Families of rows that turns and mirrors carry onto each other, the same ones carrying the whole set onto itself: the rest of each named row's family, in list order:
12 families of 3 rows:
nidek: [-23   6  31   4   6   2   3   3  -1   6 -11   3 -15  -8 -11 -10  17  -2
   7 -29  19   3  -5   6  -8 -14  20  16  37]
buvob: [-11  -5 -20 -13   4  -4   8 -21 -12  -7  -9 -12  14 -17   7  25  -5  34
   3  24   8  11  10 -21 -13  20   5   3  13]
Kunez: [ 20 -16  -5  -3 -32   9  15 -20  10   8  12  15 -28  11   4   2 -17   4
  -6 -18   1  -4  20 -18   3 -18  -2   9 -11]
nad: [  9  13 -13   0  -9   2  -4   2  24  21  13   6 -23  -4  34 -22   5   0
  -7  -6  14   6  15 -32   0  -6   4  12 -17]
zelu: [-25   5  13   6  16 -11  14   9 -23 -12   5  -7   2  15  -7  16  11 -15
  17 -15 -22   0  -4  12   4 -15   9  -8  21]
noki: [-19   4   7  -3   0  22  13 -11   2   0  -7  -4  -7  -2  -2   0   2  18
  -3  -5 -19 -24 -14  27 -29 -18  -8 -12  25]
tuvuk: [ 23  -2  -2  -3  -9   3 -15  -5  13  13   2  -1 -30  -5  24 -16  -2  -8
 -16 -17  14 -12  31 -10   6 -10  -5 -13 -25]
Zib: [-24  10  24  20   1   6   0   3 -10 -20  -8   3 -15 -16  -8   1  29 -13
   9  -2  -5  -5  -6  26  -9   1   0 -30  16]
dum: [  0 -21  -3   0 -12  34   3 -22  -7  -4  -3  10 -18  10  22 -18  -7 -13
   0 -21  20  10   3 -17  13   2 -14   2 -21]
Patot: [-12  -6  10  -3 -21  16   2 -12  26  18   2  17 -16  16 -13 -28   7   2
   8  -2  11  21  18 -16   5  -9 -16   7 -19]
Lof: [ 21  -3   1 -13 -21   2   0 -10  24   5  -4   9 -21   7  13 -30   4 -12
  13 -17  14  -8  28 -11  -1  -8  -5   5 -22]
vono: [ 19  -6   7  -6  -4   0 -11 -18  32   0   1  19  -2  -2  22   0   2 -20
 -21 -18  -1  -8  23 -13  10  -2 -17 -18  -9]
Befi: [ 12  12  15 -14 -21  17 -18   9   8  15 -16 -20  -9 -10  -7  -8   3  10
 -26 -18   4  -1   0 -12  -7 -11 -19  -3 -28]
rogi: [-13  16  32  -5   6  -1 -13  17 -13   1   5 -13 -10 -28  -2   0   4 -11
   7  -2  11  -6 -17  22  10  -9  17   1  25]
nim: [ -6  29  21 -12   3  -3   6  11  -8  -6   2  12  -3 -19 -18   5  20  -7
  19 -11   2   0  -8  30   2 -18  11   7  23]
nidos: [ 10  19 -32  16   0  -6   4   2 -27 -15 -11  -7  22   6   4   6   6  21
  -1  12   4  14   0 -38  -2   8  -6  -8   9]
Domip: [  8   6 -12  10 -46  24  -1  -2   4  -1   2  -3 -23  -1   8 -13 -14 -10
   0   3  -4  -5  14  -6 -14 -12 -12  -6 -27]
Pon: [ 12  -9  -9   6  -2  -6  -6  -6   4   2  -4   4  30  13   4  33  -3  14
 -22  12  16   2  16 -11 -27  17   1  -6  25]
vil: [ -7  30  17   0  10  -1   3  17  -6  -2   6   7 -12 -19  -6  15  -5   2
  -6   2  -7 -10  -4  40   6 -16   5  -8  20]
Keki: [ -7  -4 -24   0  21  -4  -4  -4  -9  -3  -8   1  13   8   2  26  13  31
 -10  20  17   3  22 -14 -20  23   2 -16   3]
daza: [  5   3 -17  -9   3 -13   8 -12  -7  -3 -16   0  19   2 -11  15  16  37
  12  12  21  14  18 -23 -27  18   3   3   9]
faf: [  0 -21  -1  -5 -16   2 -19 -12   9   4   3   2 -30  11  17 -21  -6 -10
  12   0   7  -1  22 -16  16  -1 -19  -7 -22]
poti: [  9  -4  -7  -1  -2 -11   6  -3 -20   8  -2 -34  24  12 -12  12  11  -1
  -7   1   7  13  21 -36 -10  21  14  -9  -1]
mobe: [ -9  -8 -24 -17  14   2 -23 -20 -16  -9 -23  -7  -4   8 -25   0  28   1
 -23  -1  -2  -1  14 -12 -14  13  -9 -11  10]
soned: [ -2   9  -4  -1  15 -14   2   0   2   3  -4   6  -2   3 -12  17  25  25
   0  21  11   9  14 -23   4  45  11  -6  17]
bogu: [  1  17 -28   9   9  -1 -10   0 -17 -11 -26 -16   8 -21  -8   7   7  18
  -6  -4   2  -1   7 -42 -16  20   9 -11   4]
gata: [ -7   0 -10   6  13  13  15 -11 -16  -8 -28  -8  19  -1  -1  -2 -15  21
  -7  15  17  20  -7 -17  -8  30   0  12  14]
Tafek: [ 24  -3   3  16 -40  12   7   2   1 -14  -2  -5 -13  21  30 -16   4 -17
  -4  -3  14  -2  11  -8  -1  -1 -12  -9 -13]
Nifu: [  3   3  17   0 -18  -1  24  -7  18   4   2 -22  -5   3  25 -18  -8 -20
  -4 -11 -20   7  18  -8   1 -16  -6  -4 -25]
foto: [ -1  28  20   8   5   6  18   3 -13 -28  -3   3   1 -18   8   1  24 -15
   4  -9  -8  -9 -17  12  20   2   5 -20  22]
vateg: [ -6   5 -15 -18  -7   9  18 -27  -2  -1 -15   1   4  -9 -31  13   0  21
  -5  -1   7  11  19 -30  -4  19  18  23  19]
fud: [  3  23  14   8  13  -8 -16  18   0   5   7  19  13  -8  -6  19  -6  -5
  -7 -14 -10  -3 -11  13   9 -26  -6  -8  29]
Mab: [ -8  16  14   3 -15  -6  10   4  -9   0  16  15 -38  -6   5  19  10  -2
   5  -5  -3   4   1  28   7 -14  10   9  32]
mez: [ -9   2 -10  -1  25 -12   5   2   0  -3 -16   0  18 -12   4  13  14  22
 -20  -7  21  20   2 -38 -19   9  17  18   7]
refet: [-10   4  35   7  11  -3   6   5   6   3   7  16  -7   0 -29 -11  20 -17
  -1  10  -1   4  -5  26  14   1   5  -7  23]
Vubo: [  0   9  27  10   3  14   5  -5 -31   1  -4  -2 -12 -19 -14 -14  -2  -6
   3 -16  10  12 -21  16  23  -4   0  -7  28]

Which other rows belong to the same family as rogi? buvob, faf
Which other rows belong to the same family as fud? vono, Pon
Which other rows belong to the same family as Tafek? nidos, foto
Which other rows belong to the same family as daza? Lof, nim
Which other rows belong to the same family as Kunez? mez, refet
Which other rows belong to the same family as Vubo? dum, gata
Which other rows belong to the same family as Domip? Zib, bogu
Which other rows belong to the same family as noki? Befi, mobe
Which other rows belong to the same family as vil? tuvuk, Keki

Families of rows that turns and mirrors carry onto each other, the same ones carrying the whole set onto itself: the rest of each named row's family, in list order:
5 families of 4 rows:
Leme: [ 16  -2  29  22 -10 -13 -21   7  38   6  21 -10  -2 -16 -27  19  10 -24
  -6 -33 -23  -6  25   4  19   0 -33 -39  -6  -6 -27   7   5  49  14  17
  -4]
bot: [  8  -5  18  39 -13  -3 -19   0 -14  45  28  13  22 -23  -7  32  39 -20
  11   3 -21 -18  17  31   0   0   4 -10 -10  -4  -1  34   8  13 -13  -9
  19]
solez: [  6  28  16  46  -5  -3  -6  21  24  11  17   7   0  -7 -42  31  -5 -20
   7 -51  -9   7  28   0   3 -21   9 -40 -15 -32 -34  -4  13  13  29 -17
  14]
Kinu: [  3  14 -24  15  19 -18   5   6  23  19  -4 -37  35 -17   5  12  37 -31
 -13 -30 -37  -5  31  24 -28  20  13 -28   1 -19 -18 -11 -10   0  -1   9
 -14]
zus: [ 35   8  20  22   3   3 -28  -3   8   9  25   3  16  -9  -3  25  39 -13
  18  -8 -34 -19  -6  15  11  14 -18  -2  -3 -20 -16  38   3  25  15 -14
   2]
tegub: [  6  42  -4  28  29 -12   5 -13  32  14   1  -2  18 -15 -11  30   1 -25
  20   0 -28  11  44  15  15  23  19 -48  -3 -16  18  17  -2   1  37 -23
   9]
Vuz: [ -7  32 -10  38  14   3  -1  16  20   5   6  -4   7  -7 -33  19  -7   6
  13 -30 -22  -2  40  30  11  -3  27 -47 -28 -29  20  12  16  19  26  -8
  17]
paf: [  8  23  20  37   0   4 -13   6 -19  12  15  -2  26  -4  -6  23  36 -20
  23 -17 -24 -30  21  43 -36 -13 -11 -19  -5 -22  -5   6  11  -6  -5 -13
  17]
ludol: [ 10   7  20  29   0  -4  -8   9  39  11   7  14   6 -16 -46  37  14 -15
   2 -37 -22 -22  52  -9   6  -2 -24 -43   1  -6 -21   2   9  29  14   9
  30]
Zaru: [  3   3   5   9  12 -34  13  -5  34  16  20 -20  27 -28 -12  10  31 -40
  17 -44 -30   0  46  15 -37  -2  -2 -39  12   6   7 -13   3  16   8  -4
   3]
Sonu: [ 10  47 -18  30  20   2   0   3  27  24 -12 -15  22 -13 -10  31  13 -17
  -5 -19 -33  -2  20  19  28  27  20 -29  -6 -39 -21  11  -8 -11  17  -2
 -13]
monob: [  7  16 -13  43  -2 -18  -1  -2  21  38  15   7  10 -18  -6  34  -6 -26
  -1  -2 -21  15  36  26  25  -5  35 -38 -32 -17  14  32  -7   9  28 -22
  11]
Bifil: [ 22  25  -3  28   8 -19  -7 -15  21   8  16 -18  12  -8  20  24   9 -13
  21   0 -33   0  30  22  27   8   5 -44 -16 -24  16  38   5  20  38  -1
 -17]
vul: [ 13  20  11  27  11  19  -1  11  11  28  -7  -6  31 -23 -19  20  47 -21
 -16 -21 -40 -27   5  20   9  13  -5  -5   0 -13 -34   9   3  -8 -16   8
  -5]
Badu: [ 16 -12  -4   4   9 -26   6  -1  42   3  21 -25  24 -11  13   6  23 -33
  -5 -29 -45   0  26  22 -25  -1 -10 -30 -14   7  10   7 -10  36  27  -4
  -7]
Liv: [ -6 -11   2  19 -13 -35  -1   0  15  37  30 -14  23 -21   2  18  21 -53
  -7 -22 -19  10  35  39 -32  -8   2 -28  -9   6   7   0 -15  18   6 -17
   3]
lufug: [ 15  24  27  20   9   9  -5  -7   4  27  16  15  21 -28 -26  19  42 -16
  34 -15 -32 -31  13  22   9  12  -8  -9  13  -4   8  30   6   0  -2 -15
  12]
Diluk: [  6  -9   0  35 -20 -21 -24  14  21  35  27   9  -3 -15 -37  42   0 -23
  -6 -35  -5   0  42   7   8  -2  -4 -35 -15 -16 -26  10  -1  43   9   1
  26]
doz: [  7  10 -13  28  11  -4   1  21  36  17  -7 -15  19 -18 -28  28  19 -11
 -26 -44 -34 -14  39   0  12  11   2 -37  -7 -24 -42  -9   4  18  -5  28
   2]
Zoza: [-14   1  36  29  10 -10  10  10   4  13  17  -8  31 -18 -14   0  19 -29
  -2 -18 -38  10  16  38 -37  -8  11 -34  -9  10   2 -16  15   5  -5 -12
   1]

Which other rows belong to the same family as monob? bot, Liv, Diluk
Which other rows belong to the same family as zus? Leme, Bifil, Badu
Which other rows belong to the same family as lufug? tegub, ludol, Zaru
Which other rows belong to the same family as Vuz? solez, paf, Zoza

